grid =
11,387,-93,378
-300,352,-121,311
-350,324,-263,-272
-252,319,-10,301
-123,-119,73,132
-550,245,-1,398
-104,-399,410,381
Find the entry in the top-right corner.
A: 378
The entry just right of 319: -10
The 5th entry, reading row by row is -300
Find the 3rd entry, reading row by row.
A: -93
The 1st entry in reading order -> 11
Find the entry just right of the smallest entry.
A: 245
The entry directly above -252 -> -350
The smallest entry in the first column is -550
The 2nd-last entry, reading row by row: 410
The entry just left of the largest entry is -399

Questions about the table below. Rows and columns are numbered from 0.
1) Give the entry at row 0, column 2.
2) Give the top-left entry.
3) Give the top-right entry.
4) Give the entry directly above 139.
5) Give the entry in row 1 and column 2.
6) Give the entry just left of the largest entry.
7) Give the entry directly above 157.
128,84,63,75,78,73,67,77,99,100,151,180
63,157,193,170,139,112,88,64,42,90,84,68
1) 63
2) 128
3) 180
4) 78
5) 193
6) 157
7) 84

m =
[[ -7.89  11.32   9.83  -7.13   8.50   6.59]
 [  2.88  -2.31   1.65  -5.22  -0.17  13.38]
 [ -3.80   6.03  14.77  -3.98   2.13   6.42]
 [ -6.71   2.57   0.60  -7.03 -24.96  -1.39]
 [-16.32  11.62 -14.34   1.58  -8.50  -9.13]
 [  0.28  -9.29  -2.18  -4.47   7.01 -19.36]
 [ -7.36   3.54  -7.38  -0.92  15.42  -3.31]
 [ -2.49  -3.40 -22.56   2.00   9.82  -2.28]]
Rows and columns are numbered from 0.
The entry in row 0 and column 2?
A: 9.83
The entry just right of the smallest entry is -1.39
The top-right entry -> 6.59
The entry directly below -2.31 -> 6.03
The entry at row 0, column 1: 11.32
The entry in row 0 and column 0?
A: -7.89
The entry in row 2 and column 0 is -3.80
The entry at row 1, column 2 is 1.65
The entry directly below the smallest entry?
A: -8.50
The entry directly below -3.80 -> -6.71
The entry just left of 3.54?
A: -7.36
The entry in row 2 and column 2 -> 14.77
The entry just right of -14.34: 1.58
The entry just left of 9.82: 2.00
The entry directly below 11.32: -2.31
The entry just left of -2.28?
A: 9.82
The entry directly below -5.22 -> -3.98
The top entry of the column that holds the smallest entry -> 8.50
The entry just right of 9.83?
A: -7.13
The bottom-right entry?
A: -2.28
The entry just right of -7.38?
A: -0.92
The bottom-left entry: -2.49
The maximum?
A: 15.42
The entry directly above the largest entry?
A: 7.01
The entry directly below -7.38?
A: -22.56
The entry in row 1 and column 0?
A: 2.88

X =
-565,150,72,-582,388,283,309,93,-316,166,208
-149,-315,223,54,293,191,212,-315,-324,-325,-501
Which number is the entry in the top-left corner?
Answer: -565
Which number is the last entry, reading row by row?
Answer: -501
Which number is the entry just right of 212?
Answer: -315
The last entry of the smallest entry's row: 208
Which number is the second-last entry, reading row by row?
Answer: -325
The largest entry in the last row: 293
Which number is the largest entry in the first column?
Answer: -149
The entry just left of 283 is 388

Read these off the matrix that follows.
1) Which number is the 3rd entry on the main diagonal?
2) Which number is the 1st entry on the main diagonal?
3) Which number is the smallest entry in the first column?
4) Which number is the last entry of the largest entry's row?
5) Which number is the third largest entry?
6) Which number is the entry directly below -0.045?
7) Which number is the entry directly above 0.092?
8) Which number is the bottom entry of the column that holds the smallest entry?
-0.027	0.014	0.057	0.129	0.078	0.104	-0.002	-0.115	-0.108	-0.054	-0.151
-0.081	-0.038	0.084	0.017	0.051	0.021	-0.070	-0.196	-0.016	-0.036	-0.087
-0.002	-0.007	0.007	0.060	0.019	0.026	0.010	-0.034	-0.089	-0.045	-0.082
0.029	0.002	-0.034	0.039	-0.006	0.009	0.019	0.025	-0.079	-0.031	-0.058
0.002	0.021	0.067	0.175	0.095	0.119	0.028	-0.101	-0.156	-0.068	-0.179
0.034	0.029	-0.035	0.092	0.017	0.065	0.035	0.032	-0.108	-0.038	-0.097
0.054	0.007	-0.166	-0.074	-0.114	-0.063	0.028	0.196	-0.016	0.003	0.055
-0.125	-0.102	0.004	-0.191	-0.079	-0.147	-0.112	-0.118	0.104	-0.005	0.086
1) 0.007
2) -0.027
3) -0.125
4) 0.055
5) 0.129
6) -0.031
7) 0.175
8) -0.118
